In the data rows, 128 means zero.
Some points:
[ 71  70 173 171 120 165 114 109  66 208 117 101 157 122 139 105  91 151
 195 128 106 124 165  63 158 127 160 141 141 103   8 153 132  84 152 170
 150 117 129 126 116 112 142 145 113 130 103 162 167 156 143 216  82 147
 155 130 135 148 153 152 115  82 121]
[133 138  71  69 138 131  98 190 115 129 118 105 101  43 191 107 165 188
  92 143 102 112 142 133  73  83 106 104 100 114 147 122  84 153 127 140
 171 166 136 105 148  82 172  38 143 190 176 154 147 163  82 135  95 116
 135  84 154 201 119 173  85 178 105]
[162 165  76 164 120  78  38 127  88 142 131 149  80 117  95 129 139  81
 150 140  98 182 123 103 107  63 131 122  83 112 124  67 153 134 169 157
  96  62 154  57 143 120  25 143 133 173  71  95 120 130 128 145 142 106
 139 132 127 149 144 134 118 126 147]
[134 156 154 148 148 145 200 118 110 123 129  89 122 118  87  98 114 126
 159 134 107 124 107 129 101 113 176 134 155  78 117 186 123  97 130 146
 103 122 167  73 162 104 111  96  89  68  70 134  86  85 147 101 115 121
 122  97 117 110  87 112  90  96 104]
[100  39 135  93 111  67 164 103 170 126 173 156 178  92  38 163 163 173
  47 124 149 180  80 125  99  83 217 166 127 113 132 145 255 102 132 104
  50 142 183 180  87 213 130 148 202  61 150 106  92 171 138  23  83  96
 161 129 159 184 166 250 139  93 117]
[154 178 155 158 109  93 149  62  99 171 109  67  27 159 116 144  96  54
  91  97 196 106 188  58 168  49  95  87 108 180 217 179 100 143 180  72
  49 227 164 117 127 116 215  69 211 138 106 133 128 112 133 132 118 120
 144 135 106 116 131 133 144 123 119]
[ 86 153 164  78 154 114  95 162 123 161  62  77  91 120 106 152 108 135
 149  74 111 182  86 200 148 139 141  75 219  50 161 125 107 102 155 124
 147 141 183 125 116 119  67 170 128 145 179 151 114 161 134 130 129 124
 142 160 138 106 118 135 133 177 147]
[103 103 181 105 116 123 150  75 171 136 135 146  43 145  72 151  58 133
 123 194  95  79  60 169 182 169 122 166  86 169 170 120 209 171  44 109
 139 115 123 116 165  47  92 140  68 183 111 127 200  96  70 187 101 128
 195 117 170 169 124 204 202 103 149]
[151 127 154 144 200 114 186 105  72 192 158 105 156  88 114 123 137 125
 133 106 133 118 129 101 122 122 172 140 111 148 101 146  97 140 149 115
 120 123 119 144 127 107 113 162  53 163  99 131 134 168  81  94 144 166
  83 116 125 107 108 141 172 106 204]
[ 81 110 111 142 159 191 116 128 121 111 123 130 181 167 136  80 137 128
 128 151 121 136 125 124 120 138 151  98  86 199 135  75 106  49  98 105
  97 138 209 137 116  94 141 164 107 198 160  70 107 127 156 100 130 138
 151 166  88 101 121  83 125 104 126]
[157  60 123 153 134 116  88 133  50 143 130 150 170 109 197 115 140  86
 109 103  90 110 120 131 177 116  92 174 189 105 193 139 154 110  75 130
  87  66 145 107 146 141 197 179 130  86 142  84  93  96 143 126 113 171
  94 109 102 201  91  95 186 181 139]
[109 162 131  79  83 161 150  33 126 109   0 137  93 152 131 237 138 108
 165 106 191 133 132 123  44 103 121 132 133 130 175  65  47 103  49 155
 105 177 123 119 126 180 112 113 102 126 167 146 115 141  80 142 198 175
 100  66 237 210 196  79  82 135 117]
[130 130  87 176 139 120 135 115  87  99  80 128 152 101  95 155 119  67
 207 104  26 107 147 159 110  94 136 138 111 118 119  93 116 137 161  63
 158 168 104 170 185 143 141 151 105  96 132 142 122 125 133 118  97 105
 114 137 103 102 125 180 153 109 118]
[143 125 173 173 151 111 143 155 187 128 106 175  73 141 145  71  53  76
 232 118 182 134 137 165 123 183 102  80  23 110 147 175 154 199  87 148
  95 120 109 165  99 111 140 110 142  82 179 111 116 202 162 157 139 122
  11 101 103 178 224  93  92 153 162]
[101 106 151 159 179  94 123  58  93  79 135 167 186 182 149 116 159 180
  65 149  92 150 149  74  82 192 115  37 140 144 144 165 101 162 123  84
 150  99 198 151 176  97 110  82 134 142 125 133 116 127 111 129 155 131
 145 112 147 110 160 135 108 132 121]
[109 209 157  74 150 135 160 186 112 122 165 129 127  77 220 102 177 118
  68 121 115 131 161 148  95 149  54  76 122 111  66  95 100  92 165 142
 148 175  83 147 100 120 119  65 170 132 250  58 176  64  99 137 158  41
 109 128 146 187 107 177 155  87 151]
[111 113 104 130 136 101 133 122 135 143 108 164 238 112 123 117 116 163
 141 126 181 116 100 109 111 166 170 112 112 205 154  75 139 107 136 128
 131 160 167 106 121  99 122 127 153 152 149 116 128  96 155 166 170  73
  81 155 106  83  70  79 134 139 140]
[164  94 105 193  49 143 169 175  27 185 160  99 101 143   0 142  67 235
 105 111 102  36 170 183 116 234  24 190 139 138  25  13 131 147  85 160
   0  85 106 107 164 224 102 157 202 167 116 169  96  76  71  82 170 164
  90  96  82  77 166 127  66 162  49]
[152  33 166 152 118 109 153 146  82  62 197 191  38 147 148 165 124  80
 141 108 104 138 163 162 217  46 107 235 207 168 149 172 123 102 189 175
 199 134 170 160  82 180 161  87 135 148 147  82 123 152 163  40 179 159
  95 156 212  53  43 112   0 152 224]
[140 109 134 163 125  90 166 148  68 160 169 123 145 102 211 181 219  93
 137 249 161 102 131 156 167 109 135 162 182 116 197 138 192 116  80 158
 143  98 108 136 172 128 154 168 120 121 134 204 115 133 164 125 117 109
 120 178  71 129 183 109  91 166 102]
[ 94 151 152  79 107 135 147 211 119 135 153 121 134  69 165  74 197 113
  56 136 134 173 197 184 102  80  63  43  92 164  95 107  97 113 137 130
 159 222 101  97  77 133  87  85 106  93 197  85 222  62  92 138 118  84
 131 103 142 162 114 141 144 177  79]
[125 138  67  89 190  72 122 140 142  69  82 126  88 133 119 142 182 174
 137 162 109 121  99 103 183 138 190 171  56  99 118 154 103 146 112 112
 114 124  86 162  64 174 111 130 153 151 106 206 196  35 174 119 204 199
 194 180 117 161 124  98 113 132 151]
[ 63 104  66 120 157 149 121 125 113  76 184  84 154 154 163 179  47 149
 131 188 136 218 117 130 107 179 110  85 146 160 127 135  98 147 144 113
 109 133  84 120 117 139 156 136 124 103 103 125 121 145 113 132 149 126
 134 117 148 124 124 136 129 143 117]
[181 160  99 158 117 129 111 153 147 154 140 155 150 134 108 176 125 115
 160 176 117 138 113 145 106 112 153 139 112 112 111 154  88 135 203 143
  51  90 127  73 133  76 106 183 148 151 198 143 146 145 141  89  75 169
 117  97 167  57  95 115 165 127 103]
[ 96 142 205 174 113  78  94 214 157 111  93 111  70 141  89  90 167 111
 127  53 187 124 114 107  63 179 139 139 117 162 113 142  74 169  80 155
 167  97  74  46 206 196 172  76 186  63 165 101 135 219 148 126 162 216
 145 201 125 116 110 142 155 122 126]
[ 72 141  73 133 132 109  89  70 123 134  96  94 147 155 142  98 144 146
 105 125 114 145 143  96 129 172 166 147 131 216 128 114 133 142  99 150
 118 106 160 195 125 109  97 128 108 152 162  66 122 101 170 113  80 108
  76 150 117 122  80  55 144 145 120]
[255  76  81  51  16 181  11 173 213 210 208 148 105 171 132  66 181 119
 243  53 151  84 182 110 110 152 165  97 255 113  80 221 208 220  84  75
  93 198  19 120 102 147 166 132   1 166 126  83  72  88 107  86 219  67
 208  64 107 112 201  94 140  84  98]
[ 81 131 122 110 136 110 152 189 153 138  82 105  85 141 144 137 120 138
  99 113  95 145  94 177 138 112 119  79 160  92 174 163 121 170 188 184
 176 139 157 127 124 135  99 205 146 174 126 142  89 176  88 139 139 128
 103 129 150 100 106  98 127  23  35]
[103  84  98  98 121 155 118 114 150  86 145 115 147 143 153 184  73 169
 121 153 150 166 155 130 103 150  98  89 119 129 129 125  92 146 138 179
 189 131 147 100 183 179  99 110 120 139 139 143 124  78 199  76  71 108
 147 154  12 132 116 111 171  80 224]
[166 187 144 159 226 175  99  77 149  65 147 175 123 201 157 115 165 121
  77  87 170 189 167 111 140 148 149 214 147  82  47  98 218 134 138  92
 202 239 143  73 113  85 121 168 159 122  95 255 109 135 126 138  72 144
 143  86  88 145 102 125 172 165 113]
[125 149 207  39 134 197  53 178 106 139 137 168 138 149 112 103  97 109
  77 178  95  63 189  76 164 174 241 161  28  68 167  99 154  59 155 114
 186 128  78 197 179 162 130 152 151 113  22  83 129 109 132 124 110 152
  92  49 144  65 108 188 124 195 110]
[171 174 167 176 127 150  99 123 253 162 148 134 121  91 143 152  90 198
 133 193 110  77  97 102 116 124  44 179 155 185 143 157 125  64 121  38
 167  67 148 138  90 156  98 158 108 140  52 152  98 126 123 153 133 113
 148 202 184 215 131 150 163 187 103]
[109 129 124  90  78 119 130  60 141 128  84 118 188 136 146  85 124  94
 141 167 120 138  55 129 110 130  78 138 157  90 111  99 149 129 160 119
 152 109 130 119 144  78 146 135 149 106  66 107 214 162 151  85 126 159
 108 128 106  79 142 130  97  97 110]
[194 167 124 139  96 143 184 200 167  94  64 136 236  97 140  84 120 112
  87 110 176 180  88 148 210 168 107 192 182 110 160 120  66 204 170 164
  89 106 100 204  70  72 172  79  52 148  45  70  63 108 131 241  60 171
 198 151 115  98 183 203  89 142 171]
[203 120  74  88 150 155 182  73 138 175 141 127 113 154 100 127 116  96
 127 144  98 121  66 147 130  87 130 119  85 117  61 169  86  85  64 152
 145 111 144 142 144 153 117 135 158  50 109 133 122 135 115 190 118  97
 120 155 131  82  99 121 126 113 159]
[ 27 175  98 179  70 151 164  60 235   0 202 102 147 101 102 142 140 146
 150   0 185  26 118 100 177  23 128  46  65  97 163 102 154  95 128  84
 131   0  16 156  35  65 129 132 128 131 135 140 123 127 120 123 126 126
 127 116 118 113 121 122 122 133 122]
Along one direction, these points spread out more than along any other. Take the direction at right angles to it along which they spread out most. Go by this last direction. Where along it does each point below lie, from 0 to 99? The average is 50, and the first point in the table lies past the average. One standard deviation of the points above along it is 16.
[ 63 104  66 120 157 149 121 125 113  76 184  84 154 154 163 179  47 149
 131 188 136 218 117 130 107 179 110  85 146 160 127 135  98 147 144 113
 109 133  84 120 117 139 156 136 124 103 103 125 121 145 113 132 149 126
 134 117 148 124 124 136 129 143 117] ~ 51
[103 103 181 105 116 123 150  75 171 136 135 146  43 145  72 151  58 133
 123 194  95  79  60 169 182 169 122 166  86 169 170 120 209 171  44 109
 139 115 123 116 165  47  92 140  68 183 111 127 200  96  70 187 101 128
 195 117 170 169 124 204 202 103 149] ~ 59
[ 96 142 205 174 113  78  94 214 157 111  93 111  70 141  89  90 167 111
 127  53 187 124 114 107  63 179 139 139 117 162 113 142  74 169  80 155
 167  97  74  46 206 196 172  76 186  63 165 101 135 219 148 126 162 216
 145 201 125 116 110 142 155 122 126] ~ 43
[133 138  71  69 138 131  98 190 115 129 118 105 101  43 191 107 165 188
  92 143 102 112 142 133  73  83 106 104 100 114 147 122  84 153 127 140
 171 166 136 105 148  82 172  38 143 190 176 154 147 163  82 135  95 116
 135  84 154 201 119 173  85 178 105] ~ 26
[ 81 131 122 110 136 110 152 189 153 138  82 105  85 141 144 137 120 138
  99 113  95 145  94 177 138 112 119  79 160  92 174 163 121 170 188 184
 176 139 157 127 124 135  99 205 146 174 126 142  89 176  88 139 139 128
 103 129 150 100 106  98 127  23  35] ~ 48
[125 138  67  89 190  72 122 140 142  69  82 126  88 133 119 142 182 174
 137 162 109 121  99 103 183 138 190 171  56  99 118 154 103 146 112 112
 114 124  86 162  64 174 111 130 153 151 106 206 196  35 174 119 204 199
 194 180 117 161 124  98 113 132 151] ~ 57
[134 156 154 148 148 145 200 118 110 123 129  89 122 118  87  98 114 126
 159 134 107 124 107 129 101 113 176 134 155  78 117 186 123  97 130 146
 103 122 167  73 162 104 111  96  89  68  70 134  86  85 147 101 115 121
 122  97 117 110  87 112  90  96 104] ~ 59
[130 130  87 176 139 120 135 115  87  99  80 128 152 101  95 155 119  67
 207 104  26 107 147 159 110  94 136 138 111 118 119  93 116 137 161  63
 158 168 104 170 185 143 141 151 105  96 132 142 122 125 133 118  97 105
 114 137 103 102 125 180 153 109 118] ~ 57
[154 178 155 158 109  93 149  62  99 171 109  67  27 159 116 144  96  54
  91  97 196 106 188  58 168  49  95  87 108 180 217 179 100 143 180  72
  49 227 164 117 127 116 215  69 211 138 106 133 128 112 133 132 118 120
 144 135 106 116 131 133 144 123 119] ~ 44
[ 86 153 164  78 154 114  95 162 123 161  62  77  91 120 106 152 108 135
 149  74 111 182  86 200 148 139 141  75 219  50 161 125 107 102 155 124
 147 141 183 125 116 119  67 170 128 145 179 151 114 161 134 130 129 124
 142 160 138 106 118 135 133 177 147] ~ 50
[181 160  99 158 117 129 111 153 147 154 140 155 150 134 108 176 125 115
 160 176 117 138 113 145 106 112 153 139 112 112 111 154  88 135 203 143
  51  90 127  73 133  76 106 183 148 151 198 143 146 145 141  89  75 169
 117  97 167  57  95 115 165 127 103] ~ 58
[125 149 207  39 134 197  53 178 106 139 137 168 138 149 112 103  97 109
  77 178  95  63 189  76 164 174 241 161  28  68 167  99 154  59 155 114
 186 128  78 197 179 162 130 152 151 113  22  83 129 109 132 124 110 152
  92  49 144  65 108 188 124 195 110] ~ 63
